Each named move below is a turn or a mirror, shown by a few rows before and after it. Which moves, in which order, take the first row of each later pair to the second? The first pair is answered.
move sino:
[2,-3,-2,-1,-2,-2,-5,14,-6,0,0,1,0,-1,-3,3] |-> [-1,-3,1,-2,-1,-5,-1,10,-1,-6,0,-3,-4,-6,0,3]
[-8,16,-1,5,1,15,5,-12,4,3,-3,-7,-2,-2,23,6] |-> [0,16,-4,4,1,19,-3,-8,-3,9,-3,-3,8,9,18,3]
[5,11,0,6,-8,18,0,-5,-4,8,-6,-3,4,7,3,-4] |-> [-3,10,4,6,-6,10,9,-9,3,-1,-4,-9,-8,-6,10,-2]
move noted:
[0,9,6,-10,7,-7,9,-6,-1,2,5,7,-4,5,-7,11] |-> [-1,7,3,-8,9,-11,10,-9,0,3,5,7,-2,5,-6,8]
[9,11,6,-2,-2,11,-5,-8,-1,2,13,-14,6,10,-7,5] |-> [7,5,-5,3,5,-2,-6,-17,3,7,10,-9,13,10,0,0]
[-13,8,9,-1,4,-10,8,-9,-5,5,-6,8,-8,-7,4,-20] |-> [-11,13,15,-6,-2,-1,8,-2,-8,0,-4,5,-14,-8,1,-16]
[14,19,16,-7,0,12,-2,-3,-10,-6,-4,11,-2,-2,-8,-22] |-> [12,12,5,0,9,-3,-4,-13,-5,1,-5,18,8,-2,0,-29]
move kife:
[0,8,2,6,14,-10,14,-14,7,17,-9,-4,11,8,13,-19] |-> [-2,14,0,9,9,0,16,-9,-2,19,-11,-5,9,5,15,-20]
[-11,7,-9,25,2,-11,12,-3,12,-1,-3,-8,-10,-15,17,-11] |-> [-10,12,-7,24,-4,0,14,4,6,-3,-4,-11,-12,-17,15,-11]
[8,10,10,-9,3,24,10,6,-17,18,-12,7,4,4,-4,-13] |-> [12,9,19,-17,5,21,8,5,-11,13,-7,7,1,6,-11,-8]
move Pova:
[-1,-12,4,-7,-14,4,-18,23,-12,-4,5,4,-10,3,-12,13] |-> [5,-13,5,-11,-9,1,-22,18,-11,3,7,12,0,10,-17,7]
[0,-23,-7,4,-11,-14,-20,0,8,-7,6,-6,-2,6,-1,2] |-> [2,-25,-7,2,-9,-16,-22,-2,6,-4,6,-4,2,7,-2,2]
[-5,9,2,11,7,5,11,-5,11,-17,-9,-20,-19,-17,9,-1] |-> [16,7,4,2,23,-4,3,-21,13,7,-6,5,15,4,-4,-15]
[-2,2,-3,7,-4,4,-2,-1,9,0,3,-9,7,9,-5,3] |-> [-2,2,-2,7,-3,4,-3,0,11,0,2,-8,8,9,-4,4]
move Gim:
[6,-6,1,-12,0,-5,-1,2,1,1,4,7,-1,1,-5,5] |-> [4,-2,3,-7,2,-2,4,-5,6,-6,4,0,-6,0,-2,9]
[10,-1,8,-9,-8,16,-14,1,2,-10,3,-11,0,18,-13,18] |-> [10,-4,6,-10,-10,14,-17,5,-3,-6,4,-7,2,19,-17,15]
[0,-10,-6,0,1,0,-9,2,1,1,0,3,1,6,2,4] |-> [2,-10,-3,-4,5,-2,-7,-4,5,2,2,4,1,6,2,2]
[1,-6,7,1,1,-7,6,-12,-8,-6,10,-15,11,8,-8,11] |-> [-3,-6,2,5,-5,-1,3,-5,-13,-8,8,-18,9,7,-8,13]
Now pairs of rows:
Between the rows of a pair lie 2 to 3 moves.
[12,-17,16,-10,3,-6,-5,-6,2,-3,6,18,11,10,-8,5] |-> [11,-14,21,-14,-3,4,-5,0,-1,-7,8,12,1,7,-9,10]
noted then kife then noted
[4,7,13,-8,-4,22,4,11,-11,-13,2,-4,-18,3,7,1] |-> [15,5,14,-11,4,20,-2,6,-12,1,3,8,0,15,-1,-6]
sino then Pova
[5,12,17,-9,2,13,19,5,-7,-3,4,0,-16,-10,0,-8] |-> [0,6,-2,5,13,-3,19,-4,-6,9,-5,7,1,-10,13,-21]
noted then kife
[1,16,13,-3,8,33,16,-6,1,0,-6,-12,12,1,-6,-5] |-> [2,1,-3,-2,12,14,3,0,-7,21,-9,7,28,4,-6,-21]
Gim then Gim then noted
[-11,-6,9,-10,0,-16,-10,15,-9,-7,-3,-1,-15,10,-3,8] |-> [1,0,15,-11,12,-11,-10,-1,-1,-2,0,4,1,24,-7,7]
Pova then Gim then sino
[12,-3,-1,4,-15,16,-3,-2,-21,-11,2,-8,-7,12,-8,3] |-> [16,-8,-10,9,0,-6,1,-18,-16,4,0,5,12,15,-1,-13]
noted then kife then Gim
[3,6,0,8,16,-15,10,-27,3,8,5,6,10,-6,12,1] |-> [-9,10,-3,16,4,-5,15,-14,-1,-4,1,-9,-7,-17,20,8]
Pova then kife
[-6,9,2,2,-2,2,8,17,-15,3,-10,-3,-9,-17,0,-19] |-> [-9,1,-4,6,6,-16,8,7,-9,5,-11,1,-4,-19,7,-20]
kife then noted then Pova
[4,-12,0,-4,8,-16,-4,-13,9,4,1,11,18,10,-3,-2] |-> [1,-3,-10,10,11,-5,1,-19,8,1,-6,2,19,12,7,-2]
kife then Gim then sino
[3,2,10,-3,12,-11,9,-6,9,-6,5,1,-12,-11,1,-1] |-> [-1,9,9,-1,4,4,12,4,1,-7,3,-4,-18,-15,1,0]
kife then kife then noted
[-1,-30,-6,9,9,-28,-14,4,-5,16,-10,19,7,-2,-4,-8] |-> [-12,-29,-5,11,5,-34,-3,4,2,2,-10,7,-11,-17,5,-3]
sino then Pova
[4,11,14,-9,-9,16,5,16,-6,1,0,7,-3,4,-13,-9] |-> [-6,-2,-4,5,5,-19,9,1,5,6,-5,13,3,-6,4,-22]
sino then Gim then noted
[-6,-6,-15,13,-2,-7,-8,4,-6,1,-2,-2,1,-7,3,-1] |-> [3,-3,-7,3,1,-7,-6,6,-10,9,1,9,7,-7,-4,-10]
kife then Gim then kife
[3,6,-3,-1,5,-1,1,-1,-18,22,0,15,16,2,1,-18] |-> [12,6,21,-19,1,3,-3,0,-10,8,11,12,5,4,-14,-4]
noted then kife then kife
[1,-4,-11,-1,4,-11,-3,-1,1,17,1,6,7,4,-9,-5] |-> [1,0,2,-10,-7,2,-1,9,-1,2,5,-3,-12,0,-15,8]
noted then kife then Pova
[5,-5,-10,7,6,9,-5,-14,-6,10,-6,6,19,23,4,1] |-> [4,4,2,1,-9,29,-1,0,-12,-3,-3,-6,-2,17,-3,12]
noted then Pova
[9,-14,-12,0,4,-11,-18,-1,-1,12,-3,12,19,16,-5,-5] |-> [4,-4,-17,6,-4,8,-16,9,-14,15,-8,7,18,13,-2,-9]
kife then kife
[8,13,-7,4,-3,-7,12,-5,4,5,-7,7,3,1,10,-18] |-> [9,11,-3,0,-1,-12,10,-10,10,3,-4,9,4,2,7,-15]
noted then kife then noted
[3,8,8,1,-3,16,-1,0,-3,-4,-2,-7,-1,10,5,4] |-> [0,4,-4,9,4,7,1,-6,-2,5,-6,-3,10,10,12,-2]
noted then kife
[2,7,4,2,13,-11,12,-7,3,21,-12,-1,11,-21,2,-19] |-> [-5,13,0,12,4,5,14,2,-4,17,-16,-10,4,-23,8,-14]
kife then Gim then Gim
[1,1,1,-15,2,6,-2,15,-13,1,1,6,8,-7,-4,-30] |-> [0,4,7,-17,10,-4,8,2,1,-4,3,5,3,-13,0,-30]
sino then Gim then Pova
[2,-5,14,-10,-4,-5,1,9,4,1,1,6,-13,-3,-13,1] |-> [2,4,14,-1,0,4,9,-4,11,-7,-2,-6,-14,2,-4,9]
Gim then Pova then Gim
[5,-2,3,-4,-8,12,-14,12,-7,-1,5,-1,3,9,-10,5] |-> [7,-7,7,-10,10,-11,-4,-9,9,1,8,7,6,4,-9,-2]
sino then kife then Pova
[8,14,-10,14,-13,10,-21,22,-32,26,-6,13,23,5,-4,-8] |-> [14,-1,-6,7,3,-19,-25,3,-15,28,0,24,32,10,-7,-9]
kife then kife then noted
[3,-8,3,9,11,-14,-2,-5,2,12,3,10,8,-1,4,-10] |-> [-3,-11,5,6,6,-19,0,2,2,5,5,5,-5,-12,3,-9]
Pova then Gim then Gim
[-12,-15,-1,-3,3,-4,4,-20,15,-11,5,-5,-7,3,9,4] |-> [-9,-13,-11,3,6,-1,6,-20,7,4,1,3,9,9,12,-8]
kife then kife then Pova
[0,-6,-17,12,4,17,-24,-12,4,-2,-7,-12,18,30,-1,19] |-> [4,-7,-12,7,16,5,-18,-26,13,2,-5,-5,25,29,-2,11]
Pova then sino then Pova
[3,6,8,-7,-8,14,7,13,-2,-11,0,-7,-21,-5,-3,12] |-> [12,5,18,-16,10,-8,15,-8,11,-3,4,7,-9,-6,-2,1]
Pova then sino then Pova
[3,4,22,-7,1,-10,8,-7,3,-5,5,-7,-12,-11,-8,1] |-> [7,-4,9,-5,-6,-8,-9,10,-15,14,2,6,4,-3,-14,-10]
Gim then Gim then Pova
[2,-20,-14,-3,-7,-14,-8,6,-4,1,5,11,-2,-4,-2,-11] |-> [-4,-9,-6,4,0,-6,8,-11,12,-19,4,-8,-13,-7,8,3]
Gim then Gim
[-9,-15,-10,14,3,-13,-3,-3,13,-11,-5,-8,-5,-5,2,14] |-> [1,-14,-13,12,10,-13,-6,-9,8,7,-5,6,16,6,-2,0]
kife then Pova
[10,2,8,-10,-3,8,-6,3,-2,2,5,3,3,11,-9,0] |-> [7,2,14,-14,-4,3,-2,2,1,-3,6,3,-4,4,-10,1]
Pova then Gim then Gim
[-8,-18,-26,21,-14,-6,-12,20,-3,-5,-3,3,9,-6,7,10] |-> [3,-18,-21,14,-1,-15,-12,8,0,6,-2,17,26,2,1,1]
sino then Pova
[8,18,18,-7,9,9,15,-11,6,-5,2,3,-6,0,-5,-3] |-> [11,13,0,3,3,20,-2,-4,-6,8,-4,10,14,18,-8,-4]
noted then Pova then sino
[13,7,8,-4,5,13,4,-18,8,2,4,3,11,6,0,3] |-> [-6,-2,-15,16,0,6,1,-11,4,1,-5,-6,8,-2,18,3]
sino then Gim then noted
[-3,-13,-13,8,-3,-5,-16,8,-8,7,-4,4,14,6,-3,-9] |-> [-15,-11,-13,12,-11,-3,-10,11,-6,-5,-5,-9,-4,-5,4,-2]
Pova then sino
[-10,-3,-15,17,0,-2,-2,1,-14,12,-11,2,8,-1,11,-19] |-> [3,11,19,-8,-8,22,4,9,-16,0,-1,-3,-9,-2,-10,-8]
Gim then noted
[-2,2,-12,1,-6,9,-4,6,-3,3,0,-1,2,6,3,3] |-> [-6,-1,-18,4,-4,3,-2,3,2,1,-1,-3,0,2,7,3]
kife then noted then Pova
[2,8,2,2,-4,22,-4,1,-4,-6,-1,-6,1,10,-3,9] |-> [5,-3,-9,4,4,2,-10,-1,-4,10,-2,10,19,12,-3,-3]
Gim then noted
[8,23,24,-4,-14,26,30,5,-6,-1,-3,-5,-23,-5,3,-5] |-> [2,-1,-15,17,3,-17,16,-2,-5,27,-11,20,10,-1,18,-30]
Gim then noted
[-15,-8,-20,12,-12,-20,-2,10,-2,3,-2,-7,-19,4,22,5] |-> [5,7,8,-13,-22,11,-7,22,-13,5,7,-1,-19,16,-5,9]
Pova then noted
[-7,-4,6,-3,-5,-5,-2,1,13,-25,2,-17,-18,-6,1,21] |-> [-9,0,-1,7,0,0,0,-7,16,-24,-3,-20,-11,-1,9,22]
Pova then sino then Gim
[-6,17,3,5,0,9,25,8,-4,1,0,9,-4,-22,12,-14] |-> [-3,18,-1,7,-6,22,16,17,-14,5,-1,10,1,-13,8,-13]
sino then Pova
[1,-5,-6,5,6,-2,3,-16,7,-5,-4,10,10,-5,20,-9] |-> [0,3,6,3,-7,15,5,-3,2,-19,-1,-4,-9,-11,15,2]
Pova then noted
[-12,-3,-15,17,9,-19,9,-4,2,6,-7,0,-2,-19,21,-15] |-> [0,-4,-18,15,12,-14,-1,-3,-6,20,-6,12,17,-2,12,-21]
Pova then sino
